In the data rows, zero lies at 4.5, halfway between 4 and 5.
Some points, each followed by its number:
c(3, 4, 2, 4, 3, 7, 3, 3, 2, 2, 4, 8, 3, 3, 2, 2, 7, 5, 9, 5) 0
c(5, 4, 5, 4, 4, 4, 6, 4, 5, 5, 5, 4, 5, 5, 5, 6, 4, 3, 4, 5) 1
c(6, 8, 4, 7, 4, 5, 2, 3, 6, 4, 6, 2, 7, 6, 7, 6, 1, 6, 6, 9) 2
c(6, 4, 4, 4, 5, 1, 2, 5, 6, 4, 2, 7, 3, 3, 2, 0, 4, 6, 7, 5) 3
c(5, 4, 5, 4, 6, 3, 8, 0, 1, 5, 5, 4, 4, 0, 4, 3, 6, 7, 1, 5) 4
c(4, 3, 4, 3, 5, 3, 5, 4, 4, 4, 4, 4, 5, 2, 4, 4, 6, 6, 3, 5) 5
c(3, 5, 4, 7, 2, 3, 2, 6, 6, 4, 4, 4, 7, 5, 3, 4, 1, 3, 7, 4) 6
c(6, 4, 5, 5, 6, 4, 5, 4, 5, 6, 5, 4, 5, 4, 5, 4, 6, 4, 4, 5) 7
c(9, 2, 2, 8, 3, 0, 3, 3, 6, 9, 1, 9, 8, 9, 2, 0, 6, 3, 3, 2) 8
c(6, 1, 4, 3, 6, 5, 5, 3, 5, 5, 5, 2, 7, 6, 5, 4, 2, 5, 3, 1) 9
c(2, 3, 9, 5, 6, 5, 6, 3, 3, 4, 5, 7, 5, 0, 4, 8, 4, 7, 4, 6) 10
c(5, 5, 5, 5, 4, 4, 5, 4, 4, 5, 4, 4, 6, 3, 4, 5, 5, 5, 4, 5) 11
c(4, 6, 2, 3, 3, 5, 3, 5, 5, 3, 2, 3, 3, 6, 5, 4, 3, 6, 3, 5) 12
c(4, 4, 5, 3, 5, 5, 5, 5, 4, 3, 5, 6, 3, 3, 5, 4, 4, 3, 6, 4) 13
c(5, 5, 5, 5, 5, 3, 4, 4, 3, 5, 4, 3, 6, 4, 4, 5, 4, 4, 5, 5) 14
c(6, 5, 4, 6, 3, 4, 5, 2, 5, 4, 5, 4, 5, 2, 4, 2, 2, 7, 5, 4) 15
c(3, 1, 4, 5, 2, 5, 5, 3, 3, 3, 4, 5, 5, 6, 3, 6, 3, 4, 4, 3) 16
c(3, 5, 7, 5, 6, 2, 4, 5, 4, 4, 4, 6, 6, 4, 2, 6, 5, 3, 7, 6) 17
c(5, 6, 2, 5, 5, 5, 2, 6, 7, 6, 6, 5, 6, 7, 5, 6, 4, 5, 5, 5) 18
c(5, 5, 5, 3, 5, 5, 6, 4, 5, 6, 4, 3, 5, 5, 5, 3, 5, 4, 3, 3) 19
c(7, 3, 8, 3, 5, 4, 8, 4, 4, 4, 6, 3, 3, 2, 5, 4, 6, 2, 3, 4) 20
c(3, 4, 8, 5, 5, 4, 5, 4, 5, 6, 6, 5, 4, 6, 4, 6, 3, 4, 6, 4) 21
c(2, 5, 4, 2, 5, 6, 4, 5, 7, 5, 7, 6, 5, 7, 6, 8, 2, 6, 5, 2) 22
c(4, 5, 3, 3, 4, 4, 2, 6, 5, 3, 3, 3, 4, 6, 4, 4, 5, 4, 4, 5) 23
c(0, 4, 3, 1, 8, 9, 2, 7, 6, 7, 6, 7, 6, 9, 7, 9, 3, 5, 4, 4) 24
c(6, 5, 3, 4, 5, 6, 4, 7, 5, 5, 6, 6, 6, 6, 5, 5, 4, 2, 5, 5) 25
c(7, 5, 7, 4, 7, 2, 8, 6, 6, 6, 4, 5, 3, 1, 5, 3, 8, 5, 6, 3) 26
c(3, 8, 7, 7, 5, 2, 3, 4, 5, 4, 3, 8, 4, 3, 3, 2, 8, 3, 9, 7) 27
c(6, 4, 4, 1, 7, 4, 6, 5, 7, 6, 4, 6, 3, 5, 4, 3, 6, 5, 5, 4) 28
c(4, 6, 7, 8, 4, 3, 3, 5, 5, 5, 2, 6, 4, 4, 3, 2, 6, 3, 5, 7) 29
c(5, 5, 3, 5, 4, 4, 4, 3, 6, 5, 5, 4, 4, 6, 5, 4, 2, 7, 4, 4) 30
c(5, 5, 6, 5, 5, 2, 4, 6, 4, 3, 2, 5, 4, 3, 4, 4, 6, 4, 4, 5) 31
c(4, 2, 2, 1, 7, 6, 4, 7, 5, 4, 2, 0, 7, 5, 4, 6, 7, 3, 0, 4) 32
c(6, 6, 7, 4, 4, 4, 9, 3, 5, 7, 5, 5, 3, 3, 5, 4, 8, 3, 5, 5) 33
c(1, 0, 4, 4, 7, 8, 8, 6, 1, 2, 7, 0, 9, 9, 3, 9, 1, 6, 0, 1) 34
c(7, 5, 5, 2, 2, 5, 8, 2, 5, 6, 4, 4, 3, 4, 5, 2, 6, 4, 7, 2) 35
c(2, 7, 2, 6, 2, 6, 1, 5, 5, 0, 3, 4, 7, 6, 6, 9, 4, 2, 5, 7) 36
c(7, 6, 3, 4, 5, 6, 8, 5, 3, 5, 5, 5, 3, 3, 7, 4, 7, 5, 7, 6) 37
c(5, 5, 3, 7, 2, 4, 3, 4, 4, 3, 6, 0, 6, 2, 9, 3, 3, 6, 1, 6) 38
c(4, 5, 2, 4, 4, 6, 4, 5, 5, 5, 5, 3, 4, 5, 6, 4, 4, 5, 4, 5) 39
c(2, 3, 8, 8, 3, 2, 5, 4, 5, 5, 5, 4, 5, 6, 5, 5, 2, 5, 2, 5) 40
c(5, 2, 6, 4, 5, 5, 6, 4, 4, 4, 6, 5, 5, 4, 4, 6, 5, 3, 4, 4) 41
c(5, 2, 5, 3, 6, 4, 7, 3, 5, 7, 5, 5, 4, 4, 3, 3, 4, 4, 6, 3) 42
c(2, 2, 3, 4, 3, 6, 2, 4, 6, 5, 6, 4, 5, 9, 4, 4, 0, 7, 3, 2) 43
c(4, 2, 4, 4, 3, 7, 6, 5, 3, 4, 4, 4, 3, 4, 5, 7, 5, 4, 3, 4) 44
c(6, 4, 2, 5, 5, 6, 5, 1, 3, 6, 3, 1, 4, 5, 5, 0, 4, 6, 4, 3) 45
c(3, 4, 4, 3, 5, 6, 4, 5, 6, 5, 6, 6, 4, 8, 5, 8, 4, 5, 4, 3) 46
c(4, 4, 4, 5, 4, 3, 2, 5, 7, 6, 5, 5, 5, 5, 4, 4, 3, 6, 5, 5) 47
c(4, 8, 6, 5, 4, 5, 2, 5, 5, 6, 4, 5, 3, 3, 7, 3, 6, 5, 7, 7) 48
c(4, 3, 3, 3, 5, 5, 5, 5, 4, 4, 3, 5, 3, 4, 3, 5, 5, 5, 5, 4) 49
c(6, 4, 6, 5, 7, 2, 8, 1, 2, 5, 2, 2, 5, 4, 4, 3, 6, 6, 0, 5) 50
c(4, 6, 4, 7, 2, 6, 6, 4, 4, 4, 5, 7, 3, 5, 3, 1, 3, 5, 2, 2) 51
c(4, 6, 3, 9, 2, 7, 2, 3, 4, 7, 2, 0, 4, 6, 8, 7, 1, 5, 5, 9) 52
c(5, 3, 5, 2, 7, 6, 5, 5, 5, 6, 4, 3, 5, 6, 6, 6, 5, 3, 3, 3) 53
c(5, 8, 4, 4, 4, 5, 2, 5, 6, 6, 5, 5, 4, 4, 5, 2, 5, 6, 6, 7) 54
c(5, 4, 7, 6, 5, 4, 7, 2, 4, 6, 3, 3, 5, 2, 5, 5, 7, 5, 3, 4) 55
c(4, 4, 3, 4, 3, 8, 5, 3, 3, 6, 5, 2, 4, 5, 4, 1, 3, 5, 4, 3) 56
c(3, 6, 2, 5, 2, 7, 4, 3, 4, 2, 5, 3, 2, 6, 6, 4, 5, 5, 4, 5) 57
c(2, 8, 5, 6, 3, 7, 5, 9, 7, 3, 3, 7, 2, 5, 5, 8, 9, 0, 6, 4) 58
c(4, 5, 6, 5, 6, 2, 3, 7, 3, 2, 2, 5, 3, 3, 3, 3, 7, 4, 3, 6) 59
c(4, 5, 4, 5, 5, 5, 4, 6, 5, 4, 4, 4, 4, 5, 4, 4, 6, 4, 4, 4) 60
c(4, 7, 5, 7, 5, 6, 3, 4, 5, 4, 6, 6, 4, 4, 6, 3, 4, 5, 7, 6) 61
c(4, 6, 3, 6, 3, 5, 4, 4, 5, 4, 5, 4, 5, 5, 5, 5, 3, 2, 6, 6) 62
c(5, 5, 5, 6, 3, 4, 6, 2, 4, 5, 2, 2, 6, 2, 6, 4, 7, 6, 2, 5) 63
c(4, 4, 3, 3, 5, 4, 4, 3, 5, 4, 5, 5, 5, 4, 5, 4, 3, 7, 5, 3) 64
c(5, 5, 5, 4, 5, 3, 5, 5, 5, 5, 5, 5, 3, 4, 5, 3, 5, 4, 5, 5) 65
c(4, 5, 5, 2, 6, 5, 4, 5, 6, 5, 5, 4, 3, 4, 5, 5, 3, 4, 4, 4) 66
c(7, 4, 5, 4, 5, 5, 6, 3, 4, 7, 5, 4, 5, 4, 5, 4, 4, 4, 3, 4) 67
c(6, 5, 9, 8, 9, 0, 8, 4, 3, 3, 4, 8, 5, 0, 2, 4, 5, 5, 7, 6) 68
c(4, 4, 2, 5, 4, 4, 3, 5, 3, 3, 3, 5, 4, 4, 3, 3, 5, 6, 5, 5) 69
c(5, 7, 4, 4, 4, 4, 3, 4, 6, 7, 5, 6, 5, 5, 6, 2, 3, 6, 7, 5) 70
c(4, 6, 2, 2, 8, 5, 2, 8, 7, 6, 5, 4, 6, 7, 7, 8, 5, 3, 3, 4) 71
c(3, 2, 4, 4, 5, 5, 6, 6, 4, 4, 5, 3, 6, 6, 5, 8, 3, 4, 2, 3) 72
c(3, 4, 4, 3, 5, 4, 2, 6, 5, 4, 6, 5, 6, 6, 5, 7, 2, 6, 4, 4) 73
c(5, 1, 6, 5, 4, 6, 9, 2, 2, 5, 4, 5, 3, 3, 3, 4, 6, 3, 4, 3) 74
c(5, 3, 4, 8, 2, 4, 5, 6, 2, 3, 4, 4, 5, 5, 6, 5, 7, 1, 5, 5) 75
c(7, 4, 8, 2, 5, 4, 9, 4, 3, 5, 6, 3, 1, 0, 6, 2, 7, 5, 3, 3) 76
Which point above is nearest to each new point by angle, seen from the average point of the numbered points? Its number follows each.
c(5, 5, 9, 6, 5, 4, 6, 3, 4, 4, 7, 7, 4, 3, 4, 5, 5, 4, 6, 5) 68
c(5, 6, 2, 4, 6, 7, 4, 8, 5, 5, 6, 6, 5, 6, 6, 6, 5, 1, 6, 6) 25
c(3, 0, 4, 4, 5, 6, 6, 3, 2, 4, 6, 1, 9, 6, 5, 6, 3, 6, 0, 3) 34
c(7, 4, 2, 4, 6, 5, 5, 5, 5, 4, 4, 4, 4, 5, 5, 4, 5, 3, 0, 6) 32
c(5, 7, 5, 4, 2, 6, 3, 4, 5, 5, 5, 3, 4, 6, 5, 4, 2, 5, 5, 5) 2
c(4, 6, 5, 5, 5, 6, 7, 6, 5, 5, 4, 6, 3, 5, 5, 4, 5, 5, 5, 4) 58
c(4, 4, 6, 3, 5, 6, 4, 5, 3, 5, 5, 3, 6, 5, 5, 4, 2, 6, 4, 4) 34
c(2, 4, 3, 5, 3, 7, 2, 7, 3, 3, 4, 5, 4, 6, 6, 7, 4, 5, 2, 5) 36
c(4, 4, 2, 5, 3, 7, 4, 5, 5, 5, 5, 3, 4, 6, 5, 4, 4, 5, 4, 4) 39
c(4, 6, 5, 5, 4, 3, 4, 3, 4, 3, 4, 6, 4, 4, 4, 3, 5, 5, 5, 7) 27
c(4, 6, 5, 4, 3, 8, 1, 2, 4, 6, 4, 2, 2, 6, 7, 3, 3, 7, 5, 6) 52
c(4, 6, 4, 4, 5, 6, 5, 6, 6, 5, 5, 6, 4, 5, 5, 4, 4, 5, 5, 4) 22
c(4, 3, 8, 7, 5, 3, 6, 4, 4, 3, 4, 5, 7, 2, 2, 4, 7, 5, 4, 6) 68
c(5, 5, 2, 5, 2, 4, 5, 3, 3, 4, 4, 0, 5, 5, 4, 3, 5, 3, 0, 5) 38
c(3, 4, 6, 2, 6, 7, 4, 4, 4, 4, 4, 3, 2, 5, 6, 5, 2, 6, 4, 4) 66
c(5, 3, 4, 2, 4, 4, 7, 4, 4, 4, 5, 6, 3, 4, 3, 5, 5, 5, 6, 3) 49
c(6, 1, 6, 3, 4, 7, 7, 5, 4, 5, 6, 6, 5, 8, 4, 6, 8, 3, 3, 4) 41
c(5, 3, 3, 5, 2, 5, 6, 6, 7, 6, 6, 5, 3, 7, 5, 5, 4, 2, 3, 2) 46
c(4, 4, 5, 4, 6, 4, 6, 4, 4, 5, 4, 6, 4, 3, 3, 3, 6, 5, 5, 5) 68
c(6, 4, 6, 3, 5, 2, 7, 4, 5, 5, 4, 6, 3, 3, 4, 2, 8, 3, 4, 4) 26
c(2, 3, 5, 4, 4, 4, 4, 4, 4, 4, 3, 6, 5, 4, 5, 4, 7, 6, 4, 4) 5
c(0, 6, 5, 9, 2, 6, 0, 5, 3, 2, 3, 5, 6, 5, 7, 7, 2, 7, 8, 8) 36
c(6, 4, 6, 4, 5, 5, 8, 5, 4, 4, 4, 4, 3, 1, 6, 4, 7, 5, 3, 4) 76
c(7, 6, 4, 3, 4, 4, 6, 4, 5, 7, 4, 3, 5, 4, 4, 3, 6, 4, 6, 4) 35
c(4, 5, 5, 6, 3, 6, 5, 5, 3, 4, 6, 0, 6, 3, 8, 5, 3, 5, 3, 5) 38
c(5, 4, 5, 6, 5, 2, 5, 3, 3, 5, 4, 2, 5, 3, 4, 2, 6, 6, 3, 5) 50
c(2, 3, 9, 6, 5, 4, 5, 6, 3, 3, 6, 4, 5, 4, 5, 7, 5, 5, 3, 3) 10
c(5, 3, 3, 4, 5, 2, 5, 3, 5, 6, 3, 2, 5, 3, 5, 4, 4, 8, 2, 0) 9
c(6, 3, 5, 4, 5, 2, 6, 4, 6, 7, 4, 4, 3, 4, 4, 2, 4, 4, 4, 4) 42
c(6, 4, 5, 6, 5, 4, 4, 4, 4, 4, 4, 7, 3, 4, 2, 3, 2, 6, 5, 3) 3
c(5, 5, 6, 6, 4, 3, 4, 4, 4, 3, 4, 4, 4, 4, 3, 5, 5, 4, 6, 4) 17
c(8, 4, 4, 5, 4, 0, 6, 3, 4, 4, 4, 1, 5, 3, 3, 1, 6, 5, 4, 6) 50
c(4, 5, 5, 5, 5, 5, 4, 4, 5, 5, 5, 4, 5, 5, 5, 5, 4, 7, 5, 5) 2
